z152: [173 165 141 148 130 140 149 146 139 144 144 140  95 147 127 128 195 131]
z679: [152 113 128  68 129 122 155 204 145 133 130 124 139 158 128 130  61 130]
z795: [189 129 123  92 116 130 137  45 120 111 132 125 175 136 133 132 131  90]
z943: [ 84 119 131 196 133 155 146 133 150 127 208 141 180 148 128 130  68 129]
z317: [102  83 125 105 123 110 140 151 126  91 119 108  41 128 129 131 105 102]
q: [152 113 128  68 129 122 155 204 145 133 130 124 139 158 128 130  61 130] -> z679
step +1: [133] -> [134]
q: [173 165 141 148 130 140 149 146 139 144 144 140  95 147 127 128 195 131] -> z152
step +1: [139 144] -> [140 145]
step +1: [130] -> [131]
step +1: [144 140] -> [145 141]
step +1: [130 124 139 158] -> [131 125 140 159]

z862: [131 142 131 126 126]
z177: [118 131 205 118 155]
z407: [142  95 119 118 126]
z36: [131 141 131 126 126]
common z36 z177:  -> [131]
common z407 z177:  -> [118]
common z177 z862:  -> [131]
step -1: [205] -> [204]

z335: [ 82 127 131 124]
z449: [129 127 131 124]
z475: [128 123  82 127]
z951: [ 82 117 131 131]
common z475 z951:  -> [82]
step -1: [82] -> [81]
step -1: [ 82 117 131] -> [ 81 116 130]
common z449 z951:  -> [131]
step +1: [82] -> [83]
q: [ 82 117 131 131] -> z951
step +1: [129 127 131] -> [130 128 132]

z560: [127 132  64  53 113 146 100 135 149  91 129 126 209 132]
z699: [125 132  91 141 115 129 184 133  27 104 127 127 175 115]
z117: [131 110 149 163 133 131  93 121 121 140 127 127 121 133]
step -1: [163] -> [162]
step -1: [110 149 163 133] -> [109 148 162 132]
step -1: [146 100] -> [145  99]
step +1: [127 121] -> [128 122]
step +1: [127] -> [128]

z984: [107 105 120 127 123 109 120 127 145 133 115 111 162 124 139  94 139 137
 127 166 112 134 159 131 115  37 102  61 137  94  85 101  63 133 116 107
  82]
z16: [143 126 112 142 157 102 162 181 131 113 122  79 153 135 127 138  65 161
 102 143  97 181 161 111 164  94  92 183 160 169 171 138 101 142 164 154
 133]
z631: [148 122 102 124 118 122 160 106 130 184 108 103 128 162  89 167 207  63
 161 140 128  76 113 169 139 159 135  19 108 126 133 132 101 129 106  87
 114]
z678: [209 127 121  99 138  83  92  97 102  80 161 110 146 122 152  64 159 156
 146  76 119 169 127 104 207 130 150 109 168 106 146 132 158 133 136 110
  78]
z750: [ 99 146 105 151 152 135 165 106 103 106 188 130  73 116 138 166 106 122
 127  89 138  86  71 168 126 225 181 158 124 155 131 160 183  91 134 177
 221]
z579: [160 133 138 131 148 122 111  93 111 111 152 119 125 118 136 117 144 145
 130 101 141 138 130 125 171 143 127 137 132 136 151 147 126 139 114 150
 123]
z295: [122 135  87 124 133 123 133 151 135 137 106 144 137 130 103 160 122 132
 113 124 116 118 124 122  94  96 146 127 150 114 103 123 147 120 152 110
 144]
z878: [137 136 129 190 134 165 159 145 124 137 172 133  91 128 120 146 101 106
 123  84 134 105 121 127 144 205 161 152 136 149 140 151 159  97 115 159
 190]
q: [137 136 129 190 134 165 159 145 124 137 172 133  91 128 120 146 101 106
 123  84 134 105 121 127 144 205 161 152 136 149 140 151 159  97 115 159
 190] -> z878
step +1: [122] -> [123]
step +1: [111 162 124] -> [112 163 125]
q: [122 135  87 124 133 123 133 151 135 137 106 144 137 130 103 160 122 132
 113 124 116 118 124 122  94  96 146 127 150 114 103 123 147 120 152 110
 144] -> z295
q: [143 126 112 142 157 102 162 181 131 113 122  79 153 135 127 138  65 161
 102 143  97 181 161 111 164  94  92 183 160 169 171 138 101 142 164 154
 133] -> z16
q: [209 127 121  99 138  83  92  97 102  80 161 110 146 122 152  64 159 156
 146  76 119 169 127 104 207 130 150 109 168 106 146 132 158 133 136 110
  78] -> z678
step -1: [105 121 127] -> [104 120 126]

